128 stands for zero in the data rows.
Every row has a hidden score. How much higher is the second row's score than the first row's in each pair? 10 means about the same, 20 much higher and 0 much lower. The score is a weighted sum of the row's numbers plus the product of two more (or one squared), each taken from its middle value.
[103 137  83 128 122 166 109  86 143 140 138 130 142 160  90 205  57 130
  93 138 164]
[135 118 128 135 115 103 131 133 129 129 111 146 108 145 101 107 168 138
 201  81 111]: 12
[106  90 108 143 116 157 122 114 112 110  99  96 150 128 116 158  70 163
 112 127 126]
[123 146 136 127 155 128  93 143 151 155 141 105 111 143 124 138 163  80
 106 152 111]: 12
[149 133  94 114 138 160  87 108 165 137 100 134  79  65 124 145 145 131
 112 185 129]
[185  95  99 153  78 109 164 122 176 110 116 107 113 140  55 131  94 109
 120  84  61]: 7
[151 100 211  97 149 154 138 162 139 129 111 156  68 115 121 134 107 110
 158 108  61]
[ 99 169 124 134 126 124  97  74 142 124 150 168 105 103  89 174 130 102
 152 152 156]: 4
[129 110 163 108  98 165 156 138 132 145  92 127  78  80 124 155 164 128
 111 201 136]
[178  87 112 160 106  84 137  77 116 141 111 100 131 139 146 126 196 120
 136 126 169]: 3
[106 112 116 111 110 149 190 107 136 141 167 118  95 132 131  98 131 110
 118 154 129]
[132 131 155 118 132 169 119 128 116 111 138 133 193 118 127 115 121  69
 121 102 154]: 7
[123  81 102 131 115 144 121 118 133 124 117  81 175 146 143 187  67 134
  60 120 181]
[124 106 159 102 101 121 188 151 145 102 105  94 146 104 100 131 140 161
 129  85 102]: 12
[130 146 179 115 106 139 120 148 111 140 115 200 127 186  76 134 153  98
 164  82 102]
[111 129 146  88 127 111  95 135 141 130 173 107 141 127 128 173  49 132
  81 146 171]: 12
[152  83  74 136  55 124 140 124 118 166 124 143  97 103 141 149 146 149
 168 183 163]
[ 93 143 136   0 117 120 152 150 133 118 120 106 103 124  61 117 123 115
 139  99  41]: 14
[123 113 148 115 107 144 177 100 155 105  86 134 191 113 134  89 124  62
 121 102 178]
[ 93 123 124 124 111 149 199  67 167 113 125 115  95 118  66 111 108 119
 153  98  46]: 12
[ 66 141  96 106 122 136 168  63 141  93 115 153  86  74 123 152 136 165
 140 165 146]
[178 102 132 155 145 141  85 131 124 148 124 167 255 113 159 125 106 148
 155 144 126]: 14
[122  88 106 155 120 110 166 119 142 144 120 101 146 166 154 140 184 107
 108 132 164]
[100 128 119 147 180  94 113 167 142 173 118 120 144 158 100 210  58 125
  96 112 150]: 15
[138 156 137 152 122 145 138 140 105 139 130 124 142 192 121 165 171  64
 136 142 185]
[ 98 126  88 104 126 178 140  89 117 171 140 149 141 110 153  86 102 181
 149  89 141]: 12
[120  83 134 165 145 134 114 147 150 172 115 159  86 117 119 105 178 121
 132 147  45]
[120 165 121  95  99 131 137 138 150 106 204 104 108 129 165  83 126 149
 115 177 123]: 14
[129 166 138 127 139 135 126  96 125 134 127 115 130 134  92 189  59 125
  68 137  84]
[123 102 153 154 107 105 133 110 145 142 152  97 133 124 112 173  75 167
 108 127 126]: 9
[138  90 104 123 121  92 146 112 176 113  82 142 203 127 124 110 138  79
 117  85 138]
[127 142  98 123 154 120 121 157 135 130 108 167 143 163 134  97  94 139
 125 107  85]: 7
[102 116 109  92 130 134 120 141 129 145 124  94 157 156 127 184  64 147
  78 146 179]
[172 110 126 149 166 131  77 152 129 153 134 105 100  82 148  82 121 153
 109 168 117]: 13
[133 111 255 111 152 145 121 121 117 145  95 165  97  82  90 127 133 145
 162 133 154]
[ 89 137 116 134 135 126  92 170  93 142 138 117 102 151 125  97 119 125
 139 141 119]: 11
[155 117 135 158 103 118 119 113 152 167 130 100  91 102 143  76 143 149
 138 134 108]
[127  82 146 106 114 148 162  94 138 147 108 147 152 153 178 103  96 186
 105  95 150]: 14
[105  95  96 112 137 109 110 181 150 113 143 144 171 154 157 121  85 162
 121 129 126]
[188 144  76 106 112 118 112 114 169 137  95  91 154 147 140 140 179  83
 112 152 153]: 5
[104 132 190  96 117 133 143 132 137 105 121 122  68  77 126 148 162 116
 121 189 100]
[106 147 142 123  92 127 160 145 104 124 141 169 134 103 169 111  98 197
 115 134 138]: 9
[112 159 142 134 136 120 153 104 141  99 150 123  85 139  50 112 109  97
 131  92  54]
[125 140 148 171 108 152 104  95 114 116  95 140 122 160 120 166 166  74
 119 141 183]: 5
[126 137 108 128 145 127 121 120 153 136 150 172  87  94  84 146 127 124
 137 165  79]
[ 93 102 112 109 118 151 138  62 149 158 121 134  95 104 128 113 120 149
 171 112 118]: 8
[104 125 141  75 150 157  87 105 127 128 144 130 187 124 143 101 123  87
 116  85 185]
[128 112 105 161 108 122 140  99 120 117 102 160  77 110  76 153 113 109
 135 166  84]: 11
[113 102 170  88 134 124 142 124 133  94 110  91 162 119  99 140 118 156
 137  85 107]
[121 125 146 125 139 128  73 137 152 142 165  90 146 119 101 117 129 120
 137  90 125]: 7
[ 98 143 135  78 105 139 120 141 134 137  99 117 131  84  84 125 131 161
 151 103  89]
[146 157  83 130 129 124 119 128 148  95 114 143 166 112  94  99 119  39
 106  93  97]: 9
[ 99 120 112 126 115 135 131 126 100  90 169 127 166 112 125  90 136  90
 141  80 133]
[123  93 141 130 128  90 179 111  97 139 131 133 114 119 128 158 145 173
 150 177 139]: 14
[131  80  72 140 149 152 104 124 126 128 109 101 144 133  88 126 123 137
 156 101  84]
[148 132 100 122 104 117 113 142 150 157  97  79 104 111 172  90 115 154
  92 152 125]: 10
[149 102 150 145 128 125 136 159 114 111 131 155 120 134 106 107 177 161
 190  85 114]
[ 82 134  98 147 158 145 149  79 116  97 144 104 142 124 141 125 174 102
 124 136 148]: 10
[182 100 110 173 153 137 114 166 128 139 114 114 135 162 139 147 181 108
 101 162 143]
[152 119  97  91 145 121 126 119 121 138  92  93 115 105 156  83 136 133
 110 158 156]: 11
[131 139 167 127 134 135  89 129 109 123 127 174 102 131 125 152 127  92
 153 115 126]
[148 155 149  86 157 146 139 147 110 131 153  67 117 123 123 166  86 149
  58 164 114]: 16
[119 141 136 115 126 133  92  89 127 159 113  93 105 118 147  94 144 138
 109 147  98]
[138 124 130 130 147 146 115 127 122 100 157 135 115 170 132 123 166 137
 181 125 100]: 8
[114 124 109 161 118 105 191 131 145 131 144 162 133 175 118 125 163 111
 171  93  97]
[110 128 151 138 136 140  92 155 136 147 135 137 105 162 162 142 137 145
 174 149 110]: 8
[129 130 122 145 131 148 130 144 137 126 126 145 116 176 123 126 172 154
 180 113 107]
[113 106 124 134 128 135 123 120 100 129 135 133 144 132 188 102 127 179
 143 118 155]: 11
[118  92  83 120 112 148 132 127 119 102 104 160 129 134 138  90 104 138
 128 110  95]
[113  98  99 158 173 158 138 132 141 144 124 157  94  76 115 158 131 174
 142 186 166]: 13
[ 96 154 107 105 158 104 134 130 129 127 192 103 135 165 140 145 182  99
 115 143 172]
[104 108 118 149 136 102 124 125 127 142 119  94 130 128  98 110 122 129
 131  98 131]: 9
[132 141 126 122 122 145 115 133 148 138 184 158 141 144 123 128 167 138
 159  86 119]
[133 180 139 152  75 162 129 121 134 149 113 147 100  90 101 158 136 145
 144 141 145]: 10
[155 170 162 159 133 117 119 134 129 171 140 107 111 114 151  79 109 129
 114 158 159]
[137 139 150 146 111 123 106 152 134 114 124 132 139 159 182 109 114 200
 146 132 153]: 7
[152 152 161 115 168 104 127 130 126 119 187 111 127 132 146 142 174 124
 105 176 171]
[100 151 113 138 140 152 141 125 111 159 119 163 125  87  96 165 125 145
 162 145 130]: 4
[126 132 151 153 103 162 143 144 168 166 115  79 136 161 136 196  71 171
 101 153 156]
[135 149 156 122 139 144 144  95  81 112 120  78  89  95  89 124 145 130
 117 129  74]: 12
[127 108 115 119 130 153 120 122 106 115 100 134 114 126 178  98 110 167
 101 155 129]
[102 153   0  90 171 109  85 128 124 119 134 255 119 101  79 176 109 107
 154 152 153]: 18
[106 108 121 105 163 169 151 112 111 130 112  82  92 138 162  77 141 146
 143 166 147]
[255 119 131 118 129 164  99 107 133 135 134 166  81 105  86 154 125 130
 150 154  81]: 15
[100  93 121 151 158 143 180  84 157 102 121 144 136 155 169 132 119 142
 128 108 130]
[121 142 118 115 118  86 126 116 126 128 120 148 140 133 150  86 120 192
 148  99 144]: 6
[106 156 107 121 160 136 188  70 151 127 110 146  76  78  86 145 112 111
 126 154  73]
[130 128 123 160 139 125  86 102 110 132 108 175 127 146 130 110 158 145
 144  89 146]: 6
[117 150  99 132  93 112 121 151 110 123 122 166  97 167  73 104 152 120
 148  88  56]
[126 102 107 160 140 144  93 166 123 145 145 139 112 103 133 151 147 153
 161 181 138]: 14
[119 172 113 109 118 127 129 144 123 111 173 144  99 148 128 104 187 125
 124 142  75]
[175 135 171 113 112  77 120 149 121 138 142 144 167 119 255  93 100 163
 109 118 174]: 10
[147 150 122 156 112 119 152 129 151 108 137  93 127 108  92 123 130 144
 145  88 130]
[124 111 110 154 178 133  97 184 135 171 112 104 149 125  94 140 127 124
 135 102 143]: 13
[166 114 109 121  98 120 129 136 136 116  93 162 100 144 126 136 116 108
 146 123  53]
[123 185 151 130 135 131 109  89 118 141 169 173 128 140 112  97 168 141
 176  82  94]: 7
[136 151 134 138 114 111 129 107 133 108 141 140 148 141  84 210  62 121
  82 123 154]
[127 148 117 121 137 125 132 144 155 109 129 163 198 151  97 122 126  44
 132  97 168]: 11
[122  95 129  87 118 142 132 120 120 112 116 142 183  91 112  85 127  95
 148  86 164]
[109  39 102 148 146 123  80 105 112 107 123 140 100 102 115 146 136 127
 155 145 123]: 9
[131 129 104 138 119 155 110 120 130 118 122 132  96 117 136 119 128 139
 185 116 106]
[120 143 174  84 152 156 158 138  99  84 146 128 142   0 118 166 153  60
 123 137 184]: 13
[ 91 152 122 140 126 113 126 183 132 150 122 126  91 165 164 137 128 144
 178 140 127]
[117 119 142 142  95 104 151  90 125 103  86 103 153 137 136 190  53 165
  72 139 154]: 6
[128 166 121 129 144 122 108  99 111 136 131 154  88  83  78 160 119  96
 125 169  93]
[123 115 164 118 173 145 123 141  73 126 126 147 162 130 104 105 111  60
 109 108 100]: 6
[101 126 115 135 156 170 127 110 131 136 133 129 189 122 140  94 117  95
 109  92 157]
[107 135 183 104 148 118 105 114 135 120 145 152 172 156 170 117 115 162
 121 107 131]: 14
[105  87 137 147 135 111 107 121 215 125 151 101 165 129  86 141 134 144
 147  98  90]
[156  62 119 135  78 140 168 114 138 119 144 132 114 116 169 101 123 168
 100 145 137]: 6
[100 140 104  88 109 120 151 125 140 111 143 164 127 141 146 110  89 134
 107  95  72]
[117 143 161 163 111 139  99  98 143 137 133 132 151 134 186 122 114 171
 140 123 158]: 5
[156 168 136 147 158 152 109 123 139 136 165 139 172 113 118  87 132 102
 139  88 141]
[118 133 109 144 112 141 138 165 108 159 104 125 137  98 133 100 145  87
  85 142 126]: 13
[113  95  91 154 151 128 134  96 148 142 136  95 121  89 156  89 128 137
 110 148 138]
[130  92 162  82 127 168 122 117 138 148 115  98 111  83  83 112 140 166
 170  83 101]: 10
[114  93 131 148 119 144 135 134  89 109 139 101  89  87 162  69 133 159
 120 167 106]
[113 166 109 114  97 117 129 124 127 123 169  84 108 111 166  79 125 125
 108 136 156]: 7
[122 109 157 114  99 137 165 130 148 138 111 137 112  97 151 143 118 111
 143 116 139]
[167 121 105 143 165 138 110 157 139 148 122 111 147 158 144 139 181 107
 112 157 128]: 7
[145  82 151 123 157 112 136 145 131 104 126  81 124 137 108 118 144 149
 156 110 103]
[125 126 167 255 117 128  98  91 123 136 161 154 173 120 182 105  89 175
 117 104 173]: 5
[123 100 152 102 130 106 134 129 162 133 122  88 162 130 127 202  67 164
  61 137 152]
[108 148 175  89 131 146 101 128 106 118 125 179 153 153 108 125 158 118
 157  91  92]: 10
[ 95 104 105 138  89 117 158  56 139 145 127 113  75  74 120 119 156 113
 103 208 110]
[140  97 120 153 125 103 131 126 153 135 106  90  96 122 169  77 131 137
 131 188 136]: 4
[129 163 110 155 117 107 106  71  94 151 154 125 130 131 165 135 120 141
 135 118 155]
[107 107 113 137 162  99 153 129 109  99  71 100 164 131 128 185  79 134
  67 145 190]: 9
[143 143 158 135 155 132  94 176 165 127 158 138 164 146 187 110 102 190
 124  91 166]
[122 141  87 149 115 134 132 128 123 178 106 135 149 113  69 137 127 123
 168  81 107]: 9
[139 124 144 119 107 135 150 142 153 124 130  65 114 114 118 175  75 144
  41 172 114]
[142 163 142 115 118 146 101 105 101 167 122 164 188 145 105 127 128  42
 142  97 163]: 10
[145 119 135  99 130 130 130 154 176 121 122 116 124  90  68 138 127  95
 160  97 107]
[ 97 124 132 138 147 170 131 116 136 141 103 121 109 154  61 131 119 128
 154  90 118]: 8
[134 144 151 128 117 127 124 138  89 155 138 164 142 125 169 118  90 170
 112 106 143]
[113 136 127 112 124 109 128 128 103  98 149  93 141 129 106 119 150 155
 176  63 135]: 8
[122 134 154 149 123 139  91 155 115 140  94 112 145 142 112 127 153 154
 135  65 123]
[114 134 113  86 107 117 125 124 128 164  93 139 122  88 124 150 134 117
 143 148 175]: 14
[153  85 104 162  84  98 165 106 138 109  96 168 133 172 125 138 165 132
 169 102 100]
[122 138  95 113  93 154 162  94 157 125 143 146  97 149 129 105 194 128
 142 126  85]: 7
[113 116 131 112 107 113 150 117  95 141 135 132 194 129 133 115 123  70
 119  93 183]
[129 108 142 159 102  89 137 151 138  72 123 101 139 153 159 131 175 121
 132 181 172]: 7
[113 150 110 140 124 142  93 146 115 184  97 125 186 144 148 103 126  88
 142 132 142]
[140 184 109 153 120 155  97 128 125 156  95 159 107  82 150 137 108 153
 157 136 114]: 6
[164 149 124 126 109   0 100 142 102 153 144  77 125 137 112 125 139 173
 161 106  96]
[118 129  96 116 144 162 136 108  86 107 121 171  97 103 234 133 135 141
 156 121 106]: 6
[163 109 150 128 110 120 110 124 140 140 103 145 191 149 123 103 108  85
 120  98 145]
[145 131 140 131 118 127 158 111 119  95 156 153  97 121 147 137 109 154
 155 143 118]: 6
[139 119  72 122 155 162 133 126 143 120 117  84 116 113 176  85 133 147
 115 138 129]
[121 108 105 126 125 103 137  60 137  95 106 133 100 109 119 167 139 165
 164 169 143]: 12
[122  90 124  89  94 131 167 123 131 134  93 163  86  92  74 164 118 105
 145 154  84]
[123 157 156 150 154 135 103 150 147 145 155  88 118  43 171  78 142 160
  92 138 129]: 8
[115 128 119 106 115 134 123 137 124 130 129 165 128 149 133 105  95 148
 129 107  81]
[128 134 132 109 167 147 122 144 140 144 137  92 115 168 153 147 170 129
 141 169 176]: 7
[139  62 116 148 114  86 142 133 134 121 117 160 136 173 115 124 158 119
 158  94  98]
[137 131 129 141 129 132  95 121 140 140 104  84 127 121 121 135 125 146
 139  74  97]: 5
[ 67 116  93 131 149 124 123 111 110 133 110 130 140 132  62 144 111 104
 176  87 114]
[127 139 162 101 157 141 119 126  77 108 123 111 128 115 134  93 135  91
  94 126 117]: 9
[134 153 172 157 100 105 121 146 157 152 136 127 176 136 131 118 132  95
 134 131 161]
[131 172 100 173 103 119 120 142 117 152 114 106 175 135 106 201  55 158
  79 145 127]: 10
[125 121 167 102 131 115 101 102  95 128  89  93 140 113  99 125 132 165
 136  73 100]
[149 164 104 132  99 136 125 109 122 160 119 182  89 162  78 119 155 107
 164 107  54]: 11
[110 124 169 102 127 133 135 145 130 111 118 188 103 178  70 111 153  92
 149 102  64]
[169 120 126 137 119 119  76 163 142 166 119 130 117 141 167 133 115 140
 142 101 126]: 8
[122 124 154 122 120 105 135 115  97 112 135 156 129 200 129 112 166 138
 188 113 101]
[126 136 124 116 102 127 129 160 105 123 136 100 151 166 137 148 166 107
 122 147 144]: 7
[140 158 153 134  96 138 103 152  96 145 117 139 100 110 144 108 134 146
 161  97 124]
[136 110  85 116 135  85 160 155 144 123  98 117 147  88 123  89 129  63
  95 120 139]: 13
[141 124 116 126 107  91 124 115 149 134 130 107 132 109  91 121 117 144
 132  93 145]
[136  29 131 149 146 103 117 151 109 138 107 150 170 121 137 103 131 111
 110 123 135]: 14
[108 172 104 148  88 136 137  88 126 128  99 142 139 191 118 108 187 127
 184 115 105]
[112 180 171  96 121  97 137 126 112 123 186 101  88 100 154  83 128 149
 112 152 173]: 15
[139 137 107 143 143 144  84 110 103 124 111 110 167 131 125 177  63 133
  51 128 185]
[106 119 131 117 144  96 154 160  91 134 132 111 158 142 147 153 180  98
 132 144 133]: 11
[127 110 129 154 116 155 117 133 121 115 122  84  90 155 148 137 205  90
  89 187 121]
[118 139 154 116 121 143 134 125  93 112 118 145 128 184 113 154 162  78
 128 130 170]: 7
[107 132 123 131 156 120 105 163 128 117 156 102 149 120 131 101 133  68
  83 133 129]
[144 115 114 116 116 132 102 112 124 133 115 159 100 116   0 130 112 157
 149 136  90]: 16
[113 155 144 102 150 136 117 142 121  96 120 109  77 118 125  79 110 114
 101 152  81]
[120 133 130 132 111 122 117 142 132  86 129  79  91 121 102 107 145 124
 138 132  63]: 7
[110 106 177 104 151 103 149 127 131  98  99 125 117 108 180  91 127 155
  80 143 120]
[166 142 128 132 151 121 107 156 147 140 149 145 109 110 136 122 124 141
 174 104 125]: 8
[117 148  94 150 109 120 128 117 114 110 149 132 100 143 132 159 126 136
 182 139 132]
[116 155 255 156 122 102 110 166 136 136 142 115 156 109 125  89 133  76
  93 141 113]: 14
[128 127 128 133 163 109  80 104 144 137 143 162 130 128 146  92 112 170
 144  84 139]
[ 82  98 145  96 130 147 163 112 114  76 119  83 134 101  72 120 141 152
 168  84 106]: 9
[138 162 147 173 110 135 124 139 118 148 117 131 138 171 118 161 187  57
 130 140 182]
[130 155 134 181 123 141 137 164 131 166  91 158 127 158 132 114 172 147
 176 127 103]: 11
[151 100 150 116 148 116 136 140 160 119 140 128 186 121 137 104 110  68
 121 102 173]
[131 114 117 142 145 140 139 124 128  95 140 121 194 116 133 102 105  47
 113 104 181]: 5
[109 144 107 123 166 102  86 177 132 126 128 149  91 148 103 112 188 131
 157 139  96]
[137 129 129 136 110 120 104 132 150 140 126 121 148 151 140 123 165 130
 115 149 167]: 9
[142 117 114 144 158 150 136 149 120 122 124 113 145 146 190 102 117 195
 128 123 159]
[132 149 125 129  94 113 108 134 135 133 142  85 111 115 152  84 134 123
  96 138 159]: 12
[129 142 128 138 151  96 151 120 144 116 170 141 159 131 183 104 116 185
  99  94 145]
[147 152  87 125  62 140 150 152 136 132 103 158 143 150 119 118 170 147
 156  81 105]: 7
[156 135 179 112 167 142 119 112  91 135 120 144 118 172 129 109 130 143
 191 125 121]
[149 107  83 121 146 133  94 112 141 113 104 174 129 166  76 109 146  97
 161 111  62]: 8
[ 98 123 108 116 158 134 120 169 105 151 123 137 147 153  96 206  68 133
  77 125 153]
[123 115 194 122 158 149 117 151  92 121 141 149 130 130 129 109  96 134
 116 111  91]: 12
[147 161 151 150  80 139 142 151 136 150 112 123 194 140 134 113 123  85
 111  81 142]
[127 119 148 146  92  74 154 124 114 114  86 102 120 101 159 178 173 124
 105 161 156]: 7
[141 159 147 150 131  92 130 144 135 170 151 130  64  79 124 143 165 137
 107 184 116]
[141 162 141 127 148 133  97 130 141  94 128  87  98 100 142  72 124 153
 139 137 128]: 1
[138 112 134 121 144 124 123 131 143 133 150  90 134  92 103 126 122 123
 136  95 136]
[142 121 162 118  93 145 141 140 136 107 147 116 113 134 103 126 157  80
 106 126 124]: 10
[115 132 156 169 115 135  88  81 144 151 124 156 143 172 115 133 167 111
 161 122  85]
[136 134  89 103 138 141 173 121 172 103 109 132 105  72 103 146 148 137
 255 148 141]: 8
[145 109 130 120  97 137 177 142 112 112 114 129 104 133 125 106 132 106
 127 146 127]
[ 95 159 134 146 114 151 162  82 160 133 118 192 127  95  76 175 135 106
 145 155 155]: 10
[182 165 115 162  92  85 130 151 122 164  98 127 112 134 174  94 119 173
  92 152 104]
[153 108 136  96 108 120 123  99 142 154  99 124 111 128 117 103 126  99
 140 140 141]: 12
[114 142 141 115 120 124 182 112 150 126 149 165 122 166 140 159 110  92
 152 116 109]
[158 105  86 128 138 141 110 121 134 163 116 160 106 111  73 158 128 101
 143 152  77]: 6
[114 108 143 125 145 108 108 172 116 142 146  83  87 134 123 191  71 153
  44 176 132]
[135 147 186 100 167 175  88 131  82  88 138 159 148 174 133 111 161 140
 154  87 127]: 5
[133 109 118 134 139 128 117 142 130 100 119 181 145 152 141 136 102 137
 138 101 139]
[156 145 140 106 103 134 134 125 120 131  83 117 153 150 121 158 170  67
 119 131 176]: 8
[152 111 125 130 107 111 102 122 130 145  75  88 159 124 112 172  40 134
  69 130 186]
[ 97 147 131 130 116 108 167 104 154  90 147  88 152 130 118 175  72 162
 104 120 147]: 10
[123  78 110 124 112 136 174 113 119 170 145 156 117 101 135 156 129 148
 131 161 151]
[132 158 144 123 184 126 127 131 115 130 145 131 127 151  67 143 121 126
 160  86 109]: 7
[ 99 103 100 138 137  87 108 151 108 128 116 150  93 128 121 119 121 108
 152 118  65]
[130 173 182 133 154 114 103 145 116 132 114 108 104  93 167  78 135 163
 109 162 115]: 8
[124 110  93 128  83  76 137 123 122 112 123 159 109  72 133 178 131 154
 146 170 153]
[124  84  92 131 117 111 159 131 132 157 110 207 134 147  95 131 171  92
 161  87  88]: 12
[138 157 135 143 104 121 148 114 134 141 137 162 114 180 115 121 154 126
 166  99  99]
[140 135 132 122 109 124 144 133 105  91 108  67  65 114 152  73 154 133
  95 208  84]: 15
[127 119 119 140  93 148 150 103 101 159 125  90  88 123 142 134 181  93
  79 191 123]
[167 148 125 155 108 113 158 122 158 129 127 149 145 114  77  78 110  60
 121 172  94]: 8
[132 122 121 121 151 152 145 110  89 112 145 134 187 147 124  97 127  69
 112 100 118]
[162 115 152 111 141 128 149 114 135 131 112 182 146 122 137 128  97 123
 135  95 149]: 11
[153 129 177 136 121 161 104 146 163 163 117  94 156 134 146 183  72 149
  65 134 161]
[134 151 132 147 126 176  96 147 153 150 130 165 131 147 110 114 152 105
 139  91 137]: 8
[118 150 158 102 125 145 143 133  84 126 117 131 185 140 135 101 115  78
 127 106 139]
[105 187 137 126 123 144 130 150 144 137 153  90 152 129 121 185  70 160
  56 125 150]: 7
